Families of rows that turns and mirrors carry onto each other, the same ones carrying the whole set onto itself: the rest of each named row's family, in list order
6 families of 6 rows
tavos: [ -6  25   9  -1  -5  13  -3  -4  -8  -6  -4   9  11 -10  11   6   9   1
   9  11  -2   5 -22 -14 -21]
saz: [-11   7  24   2  -2   0   6   2  11   6  -3 -16  -7 -13  -5   2   8  17
   7   6  19   5  -6  -6  -6]
zuli: [  3   2  -2  -2   0 -10 -10   9  -6  -5  -2  11   7  -3  -2 -11 -20  -2
   2  15  10   3 -10   4  -3]
zin: [  3  -2  -4   4  -2  -8 -11   4  -9   1  -5   4   4  -6   2  -8 -18  -1
   0  20   3   4   1   7  -2]
belun: [-15  17   5   6  -1   8  -2   6  -3 -10  -7   8   2  -9   7   5  11   1
   7   3   6  14 -25 -19 -25]
zik: [-11   6  17   6   1  -1   8   6  11  13   3 -12  -5 -16  -8   2  -1  19
  10   6  21   0 -10   3  -7]
sada: [-11  13   7 -12   5  10   3  -1   3  -8   2  -9  -1  -6   9  14  12  14
   4  12   3   6 -25 -22 -17]
piz: [-11  17  12   0  -1  16  -6   3  -7  -6  -5   4  13  -8  11  13   8  -2
   3   6   1   2 -24 -13 -22]
nimor: [  2   6  -1  -5   1  -9  -7  -1 -14   2  -6  10   6  -9   3 -10  -8   2
  -3  16   5   4   1   8   6]
dak: [-12   7  22   3  -2   0   5   1  10  13  -2 -11 -13 -13  -2   6   1  10
  14  -3  15  -2  -4  -1   1]
rabub: [  3   5 -12  -5   0   0  -2  14 -14  -5  -7   3  -7  -2   1  -9  -9   1
  -9  10   2  15   3   4 -14]
vazin: [  9   2   1  -7  -2  -6 -13   1  -9   0  -5   1  10 -12   1 -12  -6  -1
   3  19   8   4  -9  12   2]
ridap: [-11   9  17   6  -4  -1   2   1  12  12   2 -16  -8 -20  -1   6   3  17
  14   4  18  -2   0  -6  -7]
Gove: [  1   0   1   2   4  -3  -8  10  -4  -6  -1   8   9  -3  -2 -10 -11   1
   3  17   9   0   0  13   2]
dofe: [ -8  14  21   5  -2  -3   3   2   9   8 -10 -12 -17 -22  -5   7   3  15
   5   4  11  -1  -5   1  -5]
petog: [  6   8  -9  -5   1   5   4  11 -12  -3 -12   9 -11   2  -1   0   1  -2
  -7   4   1   4   6   2 -19]
bisaf: [-11  21   2   0  -3  13  -9   1  -3  -5  -4   8   1  -7  13   6   7   2
   5   7  -3  10 -24 -17 -24]
Sulup: [-13  11   0  -6   2   3   2  -3   1  -2   0  -9  -5   0  13  16  15  11
   1  14  -7   4 -20 -14 -19]
ret: [-13  18  -2  -9   0  14   3  -4   2 -15   1 -10   6 -10  10  14  10  12
   4  14   1   2 -23  -9 -21]
Mipu: [-13   1   6  -3   4   1   1   0   7   8  14 -18   3 -10  -6  -3  -3   6
  19   0   7  -7   7  -7  -6]
Siker: [ -7  13  22   4  -5  -2   7   1   9  13   1  -8  -7 -17  -4  13   5  13
  11   1  13   5   2  -2  -3]
sasin: [ -1   2  -8   1  -5  -1   2  10 -17   0  -7   8  -1   3   8  -2 -14  -5
  -3   9   2   2   9  -1 -22]
vebo: [ -3   6  -9  -7  -8   0   1  12 -17  -1  -3  11  -8   2   9  -6  -9  -3
  -1   8  -6   8  -2   2 -19]
Buf: [-12  19   8   1 -13  15 -10   7  -3  -8  -9  10  10 -15  10  10   4  -1
  10   1  -3   9 -21 -10 -19]
kup: [  2   1  -1  -3  -2  -7 -11  11 -19  -3  -3   6   3  -5   3 -12  -2  -1
  -3  16   7   0  -2   8   1]
sogut: [-11  23   2   0  -4  10 -10   2  -4  -8 -11  14   4   0   4   7   6   0
   1   5   5   6 -25 -15 -25]
bugi: [ -8  -7   6  -5   2   7   2   1  11   0   5  -9  -4 -18 -14   5  -7   1
  17  -3  11   0   8  -2  -8]
tuv: [ -5   0   8   0  -3   3   4  -2  10   2   3 -18  -5 -11 -18   4  -9   4
  22  -4   9  -2   3  -6  -6]
zud: [ -6  -2  11  -7   1  11   7   0   5  -6   3 -11   3  -8 -14   0  -8   4
  23  -1   1  -7   9  -5  -3]
Veb: [-10   9   7 -17  -2  14   0  -3   3 -10   5  -8   2 -11   4  11  12  11
   5  20   2   2 -23 -12 -25]
Muru: [-12   8   0 -20  -1  12   4  -3  -1  -5  -1 -13   4  -4   8  12  15  19
  -1  15   1   1 -18  -8 -14]
rof: [ -7  -6   9   1   8   5   8   1   3   5   8 -12  -2 -11 -11  -1  -4   9
  22  -1  15  -5   5  -3   0]
pesel: [-14  16   2 -11   1   4   4   3   0  -5   7 -13  -2 -13   9  16  16  13
   2  14  -2  -1 -19 -15 -20]
meni: [ -8  -7   4  -1   5  -1   7  -7   3   7   4 -17   4 -16  -7  -1 -12  -2
  18  -1   7  -5   5   0  -7]
kedo: [ -5   0 -11 -10  -2   5   0   9 -15  -3  -8  13 -10  -5   0  -8  -7   5
  -8  13   4   8   0   6 -20]
mol: [  3   4  -8  -7  -2   3   0  13 -19  -3  -7  15  -3   5   0  -2 -11   1
  -7  11   3   4  -2  -1 -16]

Same family as ridap: zin, sada, bisaf, rof, mol
Same family as Buf: vazin, dofe, petog, zud, Muru
Same family as tavos: nimor, Siker, bugi, Veb, kedo
Same family as zik: zuli, belun, Sulup, Mipu, sasin
Same family as vebo: saz, Gove, sogut, pesel, meni

Families of rows that turns and mirrors carry onto each other, the same ones carrying the whole set onto itself: the rest of each named row's family, in list order
4 families of 4 rows
X: [ -4  -9   2 -17   2  -4 -19  -9  -1  19 -10  -9 -27   2  15  -9   3   8
 -13   1  10   1 -22  -7 -13   1  -2   8   1 -10  -3   3   3  -2  -5 -16
  -4  -6  -5]
N: [-10   7  13 -10   3   7  -6  11 -22   1  -7 -16  -7  24  -3   5  -4  -2
   4 -14  10   6  -3  15  -5   6   0  14  10 -22   4  -2  -8  -8   1 -10
   6  -1   6]
S: [ -1  11   0   0  -8   8  13  11 -21   5  -4 -18  -2 -14   8  -7  13 -11
  -3   2   5   5   6   0 -10  -4 -13 -12   6   6 -11  -1 -12 -11   3   4
   4   5  -7]
E: [  3 -10   4 -12   3   0  -3   5   8   6 -12   4   3 -11  -1  -3  29  -9
   7   3  -9  -3  -3   8  -2   0 -13  -6   6 -10   0  -5   1  -8 -16 -21
 -19   0   5]
U: [  3 -12   6 -13  -2  -6   0   1   6   5 -11   5   4 -13  -2  -6  27  -9
   1   5 -14  -5  -7   2  -6   4  -8  -7   5 -11  -5  -4   0  -7 -18 -19
 -16  -5  -2]
Z: [-10   2  13 -11  -2  12  -4  14 -20  -2 -10 -13  -5  23  -4   7  -6  -5
   2 -17  14   5  -6  19  -3   4  -4  11   9 -20   0   0 -10  -3  -3  -8
   2  -4   3]
A: [ -1  16   2  -3 -11   7  11  11 -24   5  -2 -17   2 -12   5  -4  11  -5
  -1   2   3   3   6  -2 -12  -1 -17 -13   3   2 -13  -3 -14 -10  -2   5
   7  -2  -5]
B: [  8 -11   6 -15   3  -9  -2   3   3   1  -7   4   2 -14  -2   0  30  -9
   3   7  -7  -2   1  11  -3   2 -12  -4   6 -16   1  -2  -6  -8 -14 -17
 -15   3   9]
L: [ -1   9   3   1  -8   7  14  11 -20   2  -5 -22   3  -8   4  -5  15  -8
   1   8   3  -3  10  -2  -8   0 -11 -14   5   1 -11  -4 -10 -10  -2   3
   9   8  -7]
C: [ -8   3  17 -13  -3   3  -8   9 -23  -6 -11  -9  -9  21  -3   8  -3  -1
   6 -10  15   8  -3  19  -3   9  -5  11  10 -22  -3  -2 -13  -6   2 -16
   3  -1   2]
T: [  7 -12   5  -8  -1  -4   0   9   5   4  -9   5   0 -12  -2   2  30  -8
  -1   6  -8  -7  -2   6  -3   4 -11  -8   4 -12   1  -8  -3 -10 -10 -23
 -18   0   1]
R: [ -1  -5   2 -10  -2   0 -20 -10   3  18 -11 -13 -23   1  14 -14   1  12
 -14   1  14   3 -20  -1 -19   3   1   7   5 -11  -2   1  -1  -4  -6 -17
  -4  -4  -5]
F: [ -3  -3   3  -8   0  -3 -20 -10   1  21  -9  -5 -24   3  16  -9   3  10
  -9   6   9  -2 -19  -6 -26  -2  -3   9   4  -9  -3   0  -5   1  -2 -11
  -5  -8  -3]
Y: [ -9   7  11 -12  -1   6  -6  10 -25  -1  -9 -15  -3  23  -5   8  -7 -10
   3 -15  12   4 -10  12  -4   3   1  10  11 -17  -7  -4  -8  -5  -2  -7
   7  -3  -1]
M: [ -3   9   3  -1  -4   8   5   9 -26   8  -1 -19  -1 -11   9  -4  11  -5
  -4   4   3   2  10   0  -9  -3 -15  -9   6   5 -15  -4 -10  -1  10   8
   4   0  -9]
D: [ -1 -12   3 -13  -2   2 -21  -8  -2  20 -12 -11 -22   8  11 -11   4  10
 -12   3  12  -4 -22  -3 -17   7   2   9   7 -17  -2   1  -3  -7  -7 -15
  -4   0  -7]

Same family as T: X, N, A
Same family as D: U, L, Y
Same family as C: B, F, M

